In the data rows, zero lies at 7.5, halfway between 7 and 8.
Here are some numbered points:
tensor([9, 4, 5, 5, 3, 4, 7, 12, 5, 3, 12, 10, 2, 9, 6, 5, 9, 1, 5, 7, 8, 3, 4, 6, 12, 15, 8, 7, 12, 5, 2, 3]) 0
tensor([10, 8, 8, 4, 10, 2, 3, 11, 10, 6, 10, 11, 3, 7, 8, 6, 10, 2, 7, 6, 9, 4, 6, 4, 8, 14, 7, 8, 10, 6, 4, 4]) 1
tensor([9, 9, 10, 5, 10, 4, 3, 9, 9, 8, 8, 11, 4, 7, 8, 6, 10, 5, 8, 7, 11, 6, 8, 6, 5, 10, 7, 8, 8, 9, 7, 5]) 2
tensor([10, 5, 4, 3, 5, 1, 6, 15, 8, 1, 13, 10, 1, 11, 7, 4, 8, 0, 4, 6, 8, 1, 4, 4, 12, 15, 7, 7, 11, 4, 0, 4]) 3
tensor([6, 7, 12, 8, 9, 8, 3, 4, 4, 8, 4, 9, 6, 4, 8, 7, 14, 12, 9, 9, 10, 9, 9, 8, 2, 6, 8, 9, 7, 11, 11, 6]) 4
tensor([6, 12, 14, 6, 15, 8, 3, 6, 12, 12, 5, 11, 8, 9, 9, 8, 8, 3, 9, 3, 12, 9, 11, 6, 4, 8, 8, 8, 7, 8, 8, 7]) 5
tensor([10, 8, 8, 1, 10, 3, 3, 11, 10, 6, 10, 10, 6, 8, 8, 6, 10, 1, 6, 4, 10, 5, 6, 4, 8, 14, 7, 8, 10, 6, 4, 5]) 6
tensor([8, 3, 6, 4, 4, 4, 7, 12, 5, 1, 12, 9, 0, 10, 5, 5, 11, 1, 5, 9, 6, 3, 4, 6, 13, 15, 7, 6, 13, 4, 0, 3]) 7
tensor([6, 10, 6, 10, 8, 10, 14, 8, 9, 10, 8, 4, 15, 12, 7, 11, 0, 12, 10, 6, 3, 13, 10, 10, 10, 0, 6, 7, 1, 8, 13, 15]) 8
tensor([6, 9, 9, 10, 10, 11, 9, 5, 9, 11, 5, 6, 11, 7, 8, 10, 6, 13, 9, 7, 8, 11, 10, 8, 6, 2, 7, 9, 5, 9, 12, 11]) 9
tensor([8, 8, 9, 3, 9, 3, 4, 10, 8, 6, 9, 11, 4, 7, 8, 6, 11, 3, 6, 6, 10, 4, 6, 6, 7, 13, 8, 7, 10, 7, 5, 5]) 10
tensor([8, 10, 10, 4, 12, 4, 2, 10, 13, 8, 7, 12, 5, 6, 10, 7, 10, 3, 8, 5, 11, 5, 8, 5, 6, 11, 8, 7, 10, 7, 5, 4]) 11
tensor([7, 9, 12, 5, 11, 6, 3, 7, 9, 7, 8, 10, 6, 6, 8, 7, 11, 3, 7, 5, 9, 7, 7, 5, 5, 12, 10, 7, 11, 6, 6, 6]) 12
tensor([10, 9, 9, 3, 10, 3, 3, 10, 12, 6, 9, 11, 3, 6, 9, 6, 11, 3, 7, 6, 10, 4, 7, 5, 7, 14, 7, 8, 10, 6, 4, 5]) 13
tensor([6, 10, 8, 10, 8, 12, 10, 6, 10, 12, 6, 5, 13, 9, 8, 10, 3, 13, 9, 7, 7, 11, 10, 9, 7, 0, 7, 8, 4, 9, 13, 12]) 14
tensor([8, 9, 6, 13, 3, 11, 15, 6, 8, 9, 7, 2, 15, 12, 7, 11, 0, 15, 9, 8, 4, 12, 9, 11, 8, 0, 7, 10, 2, 9, 13, 14]) 15
tensor([7, 6, 10, 8, 9, 8, 4, 4, 6, 8, 4, 9, 5, 4, 8, 7, 14, 10, 9, 10, 9, 9, 8, 8, 4, 7, 8, 9, 8, 9, 10, 5]) 16
tensor([6, 10, 9, 10, 10, 9, 8, 4, 9, 11, 5, 7, 10, 6, 8, 10, 7, 13, 8, 7, 8, 10, 9, 8, 6, 2, 6, 8, 5, 9, 12, 10]) 17
tensor([8, 7, 6, 12, 6, 13, 11, 1, 6, 9, 2, 3, 13, 3, 8, 9, 4, 15, 8, 11, 5, 12, 9, 12, 4, 0, 7, 8, 3, 11, 15, 11]) 18
tensor([9, 4, 6, 4, 5, 4, 6, 11, 5, 4, 11, 10, 2, 8, 6, 5, 11, 2, 5, 7, 8, 3, 5, 6, 11, 15, 8, 7, 11, 6, 2, 4]) 19
tensor([8, 9, 10, 5, 11, 5, 3, 8, 10, 7, 8, 11, 4, 6, 8, 6, 10, 5, 7, 7, 10, 6, 7, 5, 5, 11, 8, 7, 10, 7, 6, 5]) 20
tensor([8, 9, 4, 11, 4, 10, 15, 6, 9, 10, 7, 0, 15, 9, 7, 11, 0, 15, 8, 9, 4, 12, 9, 11, 8, 0, 8, 8, 1, 9, 15, 13]) 21
tensor([5, 12, 14, 6, 14, 7, 3, 7, 13, 12, 6, 11, 8, 9, 9, 9, 8, 3, 11, 4, 12, 8, 11, 6, 4, 8, 7, 8, 8, 7, 8, 7]) 22
tensor([8, 9, 10, 3, 10, 3, 4, 10, 11, 7, 8, 10, 4, 7, 8, 6, 12, 4, 7, 5, 10, 5, 7, 5, 6, 13, 8, 7, 10, 6, 5, 4]) 23
tensor([8, 6, 10, 7, 9, 8, 3, 7, 8, 7, 7, 9, 4, 4, 8, 6, 12, 7, 8, 8, 9, 7, 8, 8, 5, 10, 8, 8, 9, 8, 7, 5]) 24
tensor([9, 8, 3, 12, 3, 11, 15, 5, 9, 9, 6, 1, 15, 8, 8, 10, 0, 15, 7, 10, 2, 13, 9, 12, 7, 0, 8, 8, 2, 10, 15, 13]) 25
tensor([7, 7, 10, 11, 9, 11, 6, 0, 4, 9, 2, 7, 10, 3, 8, 8, 10, 15, 9, 11, 8, 12, 9, 9, 3, 0, 7, 9, 6, 11, 13, 8]) 26
tensor([10, 5, 5, 3, 4, 2, 6, 13, 7, 2, 13, 9, 3, 10, 7, 5, 9, 0, 4, 6, 7, 1, 3, 5, 13, 15, 8, 6, 12, 5, 0, 4]) 27
tensor([7, 10, 10, 7, 11, 8, 4, 5, 9, 10, 5, 9, 7, 5, 9, 8, 10, 8, 9, 7, 10, 8, 10, 7, 6, 8, 6, 7, 7, 8, 9, 6]) 28
tensor([6, 7, 11, 7, 8, 8, 2, 5, 4, 8, 4, 9, 5, 5, 8, 7, 14, 10, 9, 10, 9, 9, 8, 9, 4, 7, 8, 9, 8, 10, 10, 5]) 29
tensor([7, 9, 6, 12, 6, 11, 13, 4, 7, 9, 5, 4, 14, 9, 8, 10, 2, 15, 9, 8, 4, 14, 9, 10, 7, 0, 7, 10, 3, 10, 14, 13]) 30
tensor([9, 6, 6, 4, 4, 4, 6, 13, 5, 3, 13, 9, 2, 10, 6, 4, 9, 0, 5, 7, 8, 3, 4, 5, 11, 15, 8, 6, 11, 6, 1, 5]) 31
tensor([7, 8, 6, 11, 6, 12, 12, 1, 7, 8, 4, 4, 15, 6, 8, 10, 3, 15, 9, 11, 6, 13, 9, 11, 5, 0, 7, 8, 3, 10, 14, 12]) 32
tensor([9, 4, 4, 5, 4, 4, 7, 11, 4, 2, 11, 9, 2, 9, 6, 4, 9, 0, 5, 7, 7, 3, 4, 6, 12, 15, 7, 8, 11, 5, 2, 4]) 33
tensor([8, 4, 5, 5, 5, 5, 6, 12, 4, 2, 11, 10, 2, 9, 6, 4, 9, 0, 6, 7, 8, 3, 4, 6, 12, 15, 8, 7, 11, 4, 1, 4]) 34
tensor([9, 9, 8, 3, 8, 1, 4, 12, 10, 5, 9, 12, 5, 7, 8, 5, 9, 2, 7, 5, 11, 4, 6, 5, 7, 13, 9, 8, 11, 6, 3, 3]) 35
tensor([7, 11, 5, 9, 6, 10, 14, 8, 9, 10, 7, 3, 15, 11, 7, 11, 0, 13, 9, 9, 4, 12, 9, 11, 9, 0, 6, 7, 1, 9, 14, 15]) 36
tensor([5, 10, 5, 11, 8, 10, 15, 7, 9, 12, 8, 4, 13, 12, 7, 12, 0, 12, 11, 7, 4, 12, 11, 11, 10, 0, 7, 7, 3, 9, 13, 15]) 37
tensor([8, 9, 5, 12, 4, 10, 15, 6, 8, 8, 7, 2, 15, 12, 7, 10, 0, 15, 9, 8, 4, 13, 10, 11, 9, 0, 7, 9, 2, 9, 15, 15]) 38
tensor([3, 10, 11, 11, 14, 13, 6, 5, 13, 15, 6, 9, 11, 8, 9, 11, 8, 5, 11, 4, 9, 9, 11, 6, 3, 7, 9, 6, 9, 7, 8, 7]) 39
tensor([7, 10, 12, 6, 11, 7, 4, 7, 10, 7, 9, 10, 6, 6, 8, 7, 11, 4, 7, 5, 10, 7, 7, 5, 6, 11, 10, 7, 10, 7, 6, 6]) 40
tensor([9, 7, 8, 3, 7, 3, 5, 12, 7, 4, 12, 9, 2, 8, 7, 5, 10, 0, 6, 6, 9, 3, 5, 5, 8, 15, 9, 6, 11, 6, 3, 5]) 41
tensor([8, 7, 10, 5, 9, 6, 3, 7, 6, 8, 8, 10, 5, 7, 8, 6, 12, 6, 7, 7, 10, 7, 7, 6, 4, 10, 8, 9, 8, 8, 7, 6]) 42
tensor([7, 10, 11, 9, 11, 9, 6, 4, 9, 11, 5, 8, 9, 5, 9, 8, 9, 10, 9, 7, 8, 9, 9, 8, 4, 5, 7, 9, 6, 10, 10, 8]) 43
tensor([9, 4, 5, 5, 3, 3, 6, 11, 5, 3, 11, 9, 2, 9, 6, 5, 10, 0, 6, 7, 8, 3, 5, 6, 11, 15, 8, 7, 11, 5, 2, 3]) 44
tensor([7, 9, 5, 12, 6, 11, 14, 5, 8, 10, 6, 3, 15, 8, 8, 11, 0, 15, 8, 9, 4, 12, 9, 11, 7, 0, 6, 7, 1, 10, 14, 13]) 45
tensor([9, 6, 8, 3, 8, 5, 3, 9, 7, 6, 8, 11, 4, 6, 7, 6, 12, 4, 7, 7, 10, 5, 6, 6, 7, 12, 8, 10, 10, 6, 5, 4]) 46
tensor([8, 10, 10, 5, 11, 6, 4, 7, 10, 9, 6, 11, 6, 5, 9, 7, 10, 6, 8, 6, 10, 7, 8, 5, 5, 10, 8, 9, 9, 7, 7, 5]) 47
tensor([8, 9, 4, 11, 5, 11, 14, 4, 8, 10, 5, 2, 15, 7, 8, 10, 0, 15, 8, 10, 4, 12, 9, 11, 7, 0, 7, 8, 3, 9, 14, 13]) 48
tensor([4, 11, 10, 10, 15, 11, 5, 5, 12, 15, 6, 10, 9, 7, 10, 10, 8, 7, 10, 4, 10, 8, 11, 7, 4, 7, 8, 6, 7, 9, 9, 8]) 49
tensor([6, 7, 11, 9, 10, 9, 4, 2, 4, 9, 3, 9, 8, 4, 8, 8, 11, 12, 9, 9, 9, 11, 9, 9, 2, 3, 9, 9, 6, 12, 12, 7]) 50
tensor([8, 9, 9, 7, 11, 8, 4, 6, 9, 9, 6, 10, 7, 4, 9, 7, 9, 8, 9, 7, 10, 8, 8, 6, 4, 8, 7, 8, 8, 8, 9, 7]) 51
tensor([6, 13, 14, 5, 15, 7, 4, 7, 13, 13, 5, 11, 8, 8, 10, 9, 8, 3, 11, 3, 11, 8, 11, 5, 5, 9, 7, 7, 8, 8, 8, 6]) 52
tensor([7, 5, 7, 6, 7, 6, 5, 12, 5, 4, 10, 9, 0, 7, 6, 5, 13, 2, 6, 8, 7, 4, 4, 7, 10, 15, 7, 7, 11, 5, 2, 5]) 53
tensor([7, 7, 9, 12, 7, 12, 9, 2, 6, 8, 3, 5, 13, 7, 8, 9, 6, 14, 9, 9, 7, 13, 9, 9, 4, 0, 8, 10, 4, 11, 14, 10]) 54
tensor([8, 7, 10, 5, 9, 5, 3, 8, 8, 7, 7, 11, 4, 4, 8, 6, 12, 6, 7, 7, 9, 6, 6, 6, 5, 11, 7, 9, 10, 7, 6, 4]) 55
tensor([7, 3, 4, 6, 2, 5, 7, 12, 2, 4, 12, 8, 0, 10, 5, 4, 10, 0, 6, 8, 6, 4, 3, 7, 14, 15, 7, 7, 11, 3, 0, 4]) 56
tensor([8, 7, 4, 11, 6, 11, 14, 2, 7, 9, 3, 2, 14, 5, 8, 10, 2, 15, 8, 12, 4, 12, 10, 12, 5, 0, 6, 7, 2, 11, 15, 12]) 57
tensor([9, 3, 4, 4, 2, 5, 7, 12, 4, 3, 13, 8, 3, 11, 5, 4, 9, 0, 4, 7, 7, 3, 2, 6, 13, 15, 8, 6, 12, 4, 0, 4]) 58
tensor([5, 11, 7, 10, 8, 12, 12, 6, 10, 13, 6, 5, 13, 10, 8, 12, 1, 12, 10, 7, 7, 11, 11, 9, 8, 0, 6, 8, 4, 8, 12, 13]) 59
tensor([8, 8, 5, 12, 6, 12, 13, 4, 7, 9, 4, 2, 14, 6, 8, 9, 2, 15, 8, 10, 5, 12, 10, 12, 6, 0, 6, 8, 2, 10, 15, 13]) 60
tensor([8, 10, 4, 10, 5, 11, 15, 6, 9, 10, 7, 3, 15, 9, 8, 10, 0, 15, 9, 10, 5, 11, 10, 11, 7, 0, 7, 7, 3, 8, 13, 14]) 61
tensor([9, 4, 5, 5, 3, 3, 7, 12, 4, 2, 13, 8, 2, 10, 6, 4, 10, 1, 4, 7, 6, 1, 3, 6, 14, 15, 8, 6, 11, 4, 0, 4]) 62
tensor([8, 3, 4, 6, 3, 5, 6, 12, 4, 2, 12, 9, 2, 9, 5, 4, 9, 0, 5, 7, 7, 3, 2, 6, 13, 15, 8, 7, 10, 4, 0, 3]) 63
tensor([6, 11, 9, 10, 10, 10, 8, 4, 9, 12, 5, 7, 11, 6, 9, 10, 6, 12, 9, 8, 8, 10, 10, 9, 7, 2, 7, 9, 6, 9, 12, 10]) 64
tensor([10, 5, 4, 3, 4, 3, 7, 12, 4, 2, 13, 8, 4, 10, 5, 5, 9, 0, 4, 7, 7, 2, 2, 5, 13, 15, 8, 6, 12, 4, 0, 4]) 65
tensor([7, 8, 9, 9, 9, 9, 5, 4, 8, 10, 4, 8, 9, 5, 8, 8, 11, 12, 8, 9, 9, 10, 9, 8, 5, 4, 7, 10, 5, 10, 11, 9]) 66
tensor([8, 9, 8, 6, 11, 5, 3, 8, 8, 8, 7, 10, 4, 6, 8, 7, 11, 5, 8, 8, 11, 6, 8, 6, 5, 10, 8, 8, 8, 9, 7, 5]) 67
tensor([9, 4, 4, 3, 3, 4, 8, 13, 4, 1, 12, 9, 1, 9, 6, 4, 9, 0, 4, 8, 6, 2, 3, 6, 15, 15, 7, 6, 12, 3, 0, 3]) 68
tensor([8, 5, 6, 14, 6, 14, 12, 1, 5, 8, 2, 3, 14, 4, 8, 9, 6, 15, 9, 13, 5, 12, 10, 12, 3, 0, 6, 8, 3, 12, 15, 10]) 69
tensor([8, 3, 4, 6, 3, 5, 7, 12, 3, 3, 13, 9, 2, 11, 4, 5, 10, 0, 6, 8, 6, 4, 3, 7, 13, 15, 7, 7, 11, 3, 0, 4]) 70
tensor([8, 6, 6, 13, 5, 14, 12, 3, 6, 8, 3, 3, 14, 4, 8, 9, 4, 15, 8, 12, 4, 12, 10, 11, 5, 0, 7, 8, 2, 10, 15, 10]) 71
tensor([7, 7, 10, 7, 9, 8, 4, 6, 7, 8, 6, 9, 5, 4, 8, 6, 12, 7, 8, 8, 9, 8, 8, 8, 5, 10, 8, 8, 9, 8, 8, 5]) 72
tensor([8, 4, 7, 6, 7, 6, 5, 11, 4, 3, 10, 9, 1, 8, 6, 6, 13, 2, 5, 9, 7, 4, 4, 7, 11, 15, 7, 7, 12, 5, 1, 3]) 73
tensor([6, 10, 6, 10, 7, 10, 14, 8, 10, 12, 8, 5, 14, 11, 7, 11, 0, 11, 10, 6, 4, 12, 11, 10, 9, 0, 7, 7, 1, 9, 13, 15]) 74
tensor([10, 6, 5, 4, 5, 1, 4, 12, 8, 5, 11, 11, 2, 8, 7, 5, 9, 0, 7, 6, 8, 2, 4, 5, 10, 15, 7, 9, 10, 6, 4, 4]) 75
tensor([5, 10, 6, 11, 8, 10, 14, 7, 9, 11, 7, 4, 13, 11, 7, 11, 0, 12, 10, 7, 5, 12, 10, 10, 10, 0, 6, 7, 1, 9, 12, 15]) 76
tensor([8, 5, 6, 6, 7, 5, 5, 11, 5, 4, 10, 9, 1, 7, 7, 5, 13, 2, 6, 9, 7, 4, 5, 7, 10, 15, 8, 7, 10, 6, 3, 4]) 77
tensor([8, 7, 8, 4, 8, 4, 3, 10, 7, 6, 9, 9, 4, 6, 7, 5, 11, 3, 6, 7, 9, 5, 5, 6, 7, 12, 8, 8, 10, 7, 5, 4]) 78
tensor([6, 10, 5, 12, 8, 10, 14, 8, 9, 11, 8, 4, 14, 13, 8, 11, 0, 13, 10, 7, 4, 12, 11, 11, 10, 0, 6, 7, 1, 9, 12, 15]) 79
tensor([7, 8, 8, 12, 7, 11, 13, 2, 6, 9, 4, 4, 14, 8, 8, 10, 4, 15, 9, 9, 6, 13, 9, 10, 7, 0, 7, 10, 3, 10, 15, 12]) 80
tensor([9, 11, 12, 2, 13, 4, 1, 9, 12, 9, 8, 13, 6, 8, 9, 7, 9, 2, 8, 4, 12, 6, 8, 4, 6, 11, 7, 8, 9, 8, 6, 6]) 81
tensor([8, 9, 9, 5, 10, 5, 3, 9, 8, 7, 8, 11, 5, 6, 8, 6, 11, 5, 7, 6, 10, 6, 7, 5, 6, 12, 9, 7, 10, 7, 6, 4]) 82
tensor([10, 9, 9, 3, 9, 3, 4, 10, 11, 6, 9, 11, 4, 6, 8, 6, 9, 2, 7, 5, 10, 4, 7, 5, 7, 14, 8, 7, 10, 6, 5, 4]) 83
tensor([8, 6, 8, 7, 9, 5, 3, 9, 7, 7, 8, 10, 2, 6, 7, 6, 12, 5, 8, 9, 10, 6, 7, 7, 6, 11, 8, 8, 8, 9, 7, 5]) 84
tensor([8, 9, 9, 7, 12, 6, 4, 6, 10, 9, 6, 10, 4, 5, 8, 7, 11, 6, 8, 8, 10, 7, 8, 7, 5, 9, 8, 8, 8, 9, 8, 6]) 85
tensor([6, 10, 7, 10, 8, 11, 12, 6, 10, 12, 6, 5, 13, 10, 8, 11, 2, 12, 9, 7, 6, 11, 11, 9, 7, 0, 7, 8, 3, 9, 11, 12]) 86
tensor([10, 9, 8, 1, 8, 2, 5, 12, 10, 4, 11, 11, 4, 8, 8, 5, 9, 0, 5, 5, 10, 4, 6, 4, 9, 15, 8, 7, 11, 6, 2, 4]) 87
New points follow, each followed by the number of its nearest point above by angle.
tensor([8, 10, 11, 5, 12, 5, 3, 8, 10, 8, 7, 11, 5, 5, 9, 7, 10, 5, 8, 7, 10, 5, 7, 5, 5, 12, 7, 7, 10, 7, 7, 5]) 20
tensor([3, 10, 10, 10, 14, 13, 6, 6, 12, 15, 6, 10, 10, 7, 9, 11, 7, 8, 10, 4, 10, 8, 11, 7, 4, 6, 8, 6, 7, 9, 9, 9]) 49
tensor([7, 4, 7, 6, 6, 5, 5, 11, 3, 3, 11, 9, 0, 9, 5, 6, 13, 2, 6, 9, 6, 4, 4, 7, 12, 15, 8, 6, 12, 4, 0, 3]) 73
tensor([6, 7, 11, 9, 9, 8, 5, 2, 5, 9, 4, 9, 8, 4, 8, 7, 11, 12, 8, 10, 10, 10, 9, 9, 3, 4, 8, 9, 6, 11, 12, 7]) 50
tensor([5, 10, 9, 10, 10, 11, 9, 5, 9, 12, 5, 6, 13, 7, 9, 10, 5, 13, 9, 7, 8, 10, 11, 8, 6, 1, 7, 8, 5, 9, 12, 10]) 9
tensor([9, 7, 8, 4, 7, 5, 6, 11, 6, 5, 10, 9, 3, 7, 7, 5, 10, 2, 5, 5, 9, 4, 4, 5, 8, 15, 9, 5, 11, 6, 2, 5]) 41
tensor([8, 3, 5, 4, 4, 4, 7, 12, 4, 2, 12, 10, 0, 9, 6, 4, 11, 1, 5, 8, 5, 3, 4, 6, 14, 15, 7, 6, 13, 4, 0, 4]) 7
tensor([7, 8, 6, 12, 6, 11, 13, 4, 6, 8, 4, 3, 14, 9, 8, 10, 1, 15, 9, 9, 4, 14, 9, 10, 6, 0, 8, 9, 3, 10, 14, 14]) 30
tensor([10, 9, 7, 1, 9, 1, 4, 12, 11, 4, 12, 11, 3, 9, 8, 5, 10, 0, 5, 5, 10, 3, 6, 3, 10, 15, 8, 5, 11, 5, 1, 3]) 87
tensor([10, 5, 6, 3, 6, 3, 4, 12, 7, 5, 11, 10, 3, 8, 7, 6, 10, 1, 6, 7, 9, 2, 5, 5, 10, 14, 8, 9, 10, 6, 3, 5]) 75
tensor([6, 10, 5, 10, 7, 9, 15, 7, 10, 10, 7, 3, 15, 10, 7, 11, 0, 14, 9, 9, 5, 11, 10, 12, 9, 0, 6, 7, 0, 9, 14, 15]) 36
tensor([7, 7, 11, 8, 10, 8, 5, 5, 8, 8, 5, 8, 6, 4, 8, 6, 12, 8, 8, 8, 9, 9, 8, 8, 4, 9, 8, 8, 9, 8, 8, 6]) 72
tensor([5, 11, 14, 7, 15, 8, 5, 6, 11, 12, 6, 10, 9, 9, 10, 9, 9, 5, 9, 3, 12, 9, 10, 6, 5, 7, 7, 8, 8, 8, 8, 7]) 5
tensor([4, 11, 11, 9, 14, 11, 5, 5, 12, 14, 5, 10, 9, 8, 9, 10, 8, 6, 11, 3, 10, 9, 12, 6, 4, 6, 8, 6, 8, 8, 8, 8]) 49
tensor([8, 11, 11, 4, 12, 4, 2, 8, 11, 8, 8, 11, 6, 6, 9, 6, 9, 3, 8, 5, 10, 6, 8, 5, 5, 11, 8, 7, 11, 6, 6, 5]) 11
tensor([6, 7, 12, 9, 9, 8, 3, 2, 3, 10, 4, 10, 7, 5, 8, 7, 13, 14, 9, 9, 9, 11, 9, 9, 1, 4, 9, 10, 6, 12, 12, 7]) 50
tensor([7, 9, 9, 10, 9, 12, 10, 4, 9, 10, 5, 6, 11, 7, 8, 10, 6, 13, 8, 7, 8, 11, 11, 8, 6, 1, 7, 8, 5, 10, 13, 11]) 9
tensor([4, 11, 10, 10, 13, 11, 6, 5, 13, 15, 5, 10, 9, 7, 9, 10, 8, 8, 10, 4, 10, 8, 11, 6, 3, 7, 8, 6, 8, 8, 8, 8]) 49
tensor([7, 8, 7, 13, 7, 11, 13, 4, 8, 8, 4, 4, 15, 9, 7, 10, 2, 14, 9, 8, 5, 13, 10, 10, 7, 0, 8, 9, 3, 10, 13, 13]) 30
tensor([6, 5, 11, 7, 9, 9, 4, 5, 4, 8, 4, 9, 5, 3, 8, 7, 15, 9, 8, 10, 9, 9, 7, 8, 5, 7, 8, 9, 9, 8, 10, 4]) 16
tensor([3, 11, 12, 9, 13, 13, 6, 5, 13, 15, 5, 10, 10, 8, 9, 10, 8, 6, 11, 4, 10, 8, 12, 5, 3, 6, 9, 6, 8, 8, 8, 8]) 39
tensor([8, 7, 8, 4, 10, 4, 4, 10, 10, 5, 8, 10, 1, 5, 8, 6, 12, 5, 7, 8, 9, 4, 7, 6, 8, 14, 7, 6, 10, 7, 4, 4]) 13
tensor([6, 7, 10, 12, 8, 12, 8, 0, 5, 8, 3, 6, 12, 4, 8, 9, 9, 15, 9, 11, 7, 11, 9, 10, 3, 1, 7, 8, 6, 11, 14, 9]) 26
tensor([7, 10, 10, 9, 12, 10, 6, 5, 10, 10, 4, 8, 8, 4, 9, 9, 9, 10, 8, 7, 9, 8, 10, 7, 5, 6, 6, 9, 7, 9, 9, 7]) 43
tensor([3, 11, 11, 10, 12, 12, 5, 5, 11, 15, 6, 10, 9, 7, 9, 11, 7, 8, 9, 4, 9, 9, 12, 7, 4, 7, 8, 6, 7, 8, 9, 8]) 49
tensor([8, 4, 6, 5, 5, 5, 6, 12, 5, 2, 11, 9, 1, 9, 5, 4, 11, 1, 5, 8, 6, 3, 4, 6, 13, 15, 7, 6, 13, 4, 1, 4]) 7
tensor([11, 9, 9, 1, 8, 1, 5, 12, 10, 5, 11, 11, 4, 8, 8, 6, 10, 1, 5, 5, 10, 4, 5, 4, 8, 15, 9, 7, 10, 6, 2, 5]) 87
tensor([7, 9, 12, 9, 10, 10, 6, 4, 9, 9, 4, 8, 9, 3, 8, 8, 10, 10, 8, 7, 8, 9, 9, 8, 5, 7, 8, 8, 8, 9, 9, 6]) 43
tensor([8, 4, 5, 3, 5, 5, 6, 12, 5, 2, 12, 10, 1, 9, 6, 5, 11, 0, 5, 9, 6, 4, 4, 7, 13, 15, 7, 6, 13, 4, 0, 3]) 7
tensor([6, 7, 11, 10, 8, 11, 5, 1, 3, 10, 3, 7, 10, 4, 8, 8, 11, 14, 9, 9, 9, 12, 9, 9, 2, 1, 8, 10, 5, 11, 13, 8]) 26
tensor([8, 7, 8, 4, 6, 5, 5, 11, 6, 5, 10, 9, 4, 7, 6, 5, 12, 0, 5, 6, 8, 4, 4, 5, 8, 14, 9, 6, 11, 6, 3, 5]) 41
tensor([6, 10, 9, 9, 11, 10, 7, 4, 9, 10, 4, 8, 9, 6, 9, 9, 8, 11, 8, 7, 9, 9, 10, 8, 4, 4, 7, 8, 6, 10, 11, 8]) 43
tensor([7, 12, 13, 5, 13, 5, 2, 9, 14, 9, 6, 11, 6, 6, 9, 7, 9, 4, 8, 5, 10, 6, 9, 4, 5, 11, 8, 7, 10, 7, 6, 4]) 11
tensor([4, 12, 11, 10, 13, 12, 5, 6, 12, 15, 5, 9, 9, 7, 9, 10, 8, 7, 10, 5, 10, 9, 11, 6, 4, 7, 8, 6, 7, 8, 9, 8]) 49
tensor([8, 8, 10, 5, 10, 6, 4, 8, 9, 6, 9, 10, 5, 6, 8, 6, 11, 2, 6, 5, 10, 5, 6, 5, 6, 12, 10, 7, 11, 6, 5, 5]) 12
tensor([4, 11, 11, 9, 13, 12, 5, 5, 13, 14, 5, 10, 10, 8, 8, 10, 8, 5, 12, 4, 11, 8, 10, 5, 3, 7, 9, 6, 9, 7, 8, 7]) 39
tensor([8, 9, 11, 5, 11, 5, 4, 8, 10, 8, 7, 11, 5, 6, 9, 6, 10, 5, 8, 6, 10, 6, 7, 6, 5, 11, 7, 9, 10, 7, 6, 5]) 20
tensor([9, 8, 8, 3, 7, 3, 5, 11, 6, 5, 11, 9, 3, 8, 7, 5, 11, 1, 6, 6, 9, 3, 5, 5, 8, 15, 9, 6, 12, 5, 2, 5]) 41
tensor([8, 7, 9, 7, 8, 5, 2, 8, 6, 8, 8, 10, 3, 6, 8, 6, 12, 5, 8, 9, 9, 7, 7, 7, 5, 11, 8, 9, 8, 8, 7, 6]) 84
tensor([6, 13, 13, 5, 15, 6, 2, 8, 14, 13, 6, 11, 7, 8, 10, 8, 9, 3, 9, 3, 11, 7, 10, 3, 5, 10, 7, 8, 9, 7, 7, 5]) 52
tensor([6, 6, 11, 7, 10, 10, 3, 5, 4, 8, 5, 9, 5, 3, 7, 6, 14, 9, 8, 9, 8, 9, 8, 8, 5, 10, 8, 8, 9, 9, 8, 5]) 72
tensor([3, 11, 10, 9, 14, 12, 5, 6, 12, 15, 5, 10, 10, 6, 10, 10, 7, 8, 10, 5, 10, 8, 11, 7, 4, 7, 8, 6, 7, 8, 9, 8]) 49
tensor([6, 10, 9, 9, 11, 11, 9, 4, 9, 11, 5, 7, 11, 7, 8, 10, 5, 12, 9, 7, 8, 10, 11, 8, 6, 2, 6, 9, 4, 9, 12, 10]) 9
tensor([7, 8, 10, 9, 9, 9, 5, 5, 9, 8, 5, 8, 8, 3, 8, 7, 11, 9, 8, 8, 9, 9, 8, 8, 5, 8, 8, 8, 8, 9, 8, 6]) 16
tensor([8, 7, 8, 3, 8, 4, 5, 9, 7, 6, 9, 10, 4, 6, 8, 5, 11, 3, 6, 7, 9, 5, 6, 6, 8, 13, 8, 8, 10, 6, 5, 4]) 78
tensor([4, 10, 12, 11, 13, 12, 6, 5, 13, 14, 6, 9, 10, 9, 9, 9, 8, 6, 11, 3, 9, 9, 11, 6, 4, 6, 9, 6, 8, 8, 9, 8]) 39
tensor([9, 7, 7, 4, 6, 2, 5, 12, 7, 3, 12, 10, 2, 8, 7, 5, 9, 1, 6, 6, 8, 2, 4, 5, 9, 15, 9, 6, 12, 5, 1, 4]) 41
tensor([5, 11, 11, 9, 12, 12, 6, 4, 12, 14, 6, 9, 10, 7, 9, 10, 8, 9, 9, 4, 9, 9, 10, 7, 4, 6, 8, 7, 7, 9, 9, 9]) 49
tensor([8, 9, 10, 5, 11, 5, 2, 8, 9, 9, 7, 11, 5, 6, 8, 7, 10, 5, 8, 6, 11, 7, 9, 6, 4, 9, 8, 8, 8, 9, 8, 6]) 2
tensor([8, 5, 6, 3, 5, 5, 5, 12, 5, 4, 11, 10, 3, 8, 6, 5, 11, 0, 5, 7, 8, 4, 5, 6, 11, 15, 8, 7, 11, 5, 1, 5]) 19
tensor([8, 6, 8, 4, 6, 5, 5, 11, 5, 5, 10, 8, 3, 7, 6, 5, 11, 1, 4, 6, 9, 5, 4, 6, 8, 15, 9, 6, 11, 6, 3, 5]) 41
tensor([7, 4, 7, 13, 6, 14, 10, 0, 3, 8, 0, 4, 11, 2, 8, 9, 8, 15, 8, 13, 5, 12, 10, 12, 3, 0, 7, 8, 3, 11, 15, 10]) 69
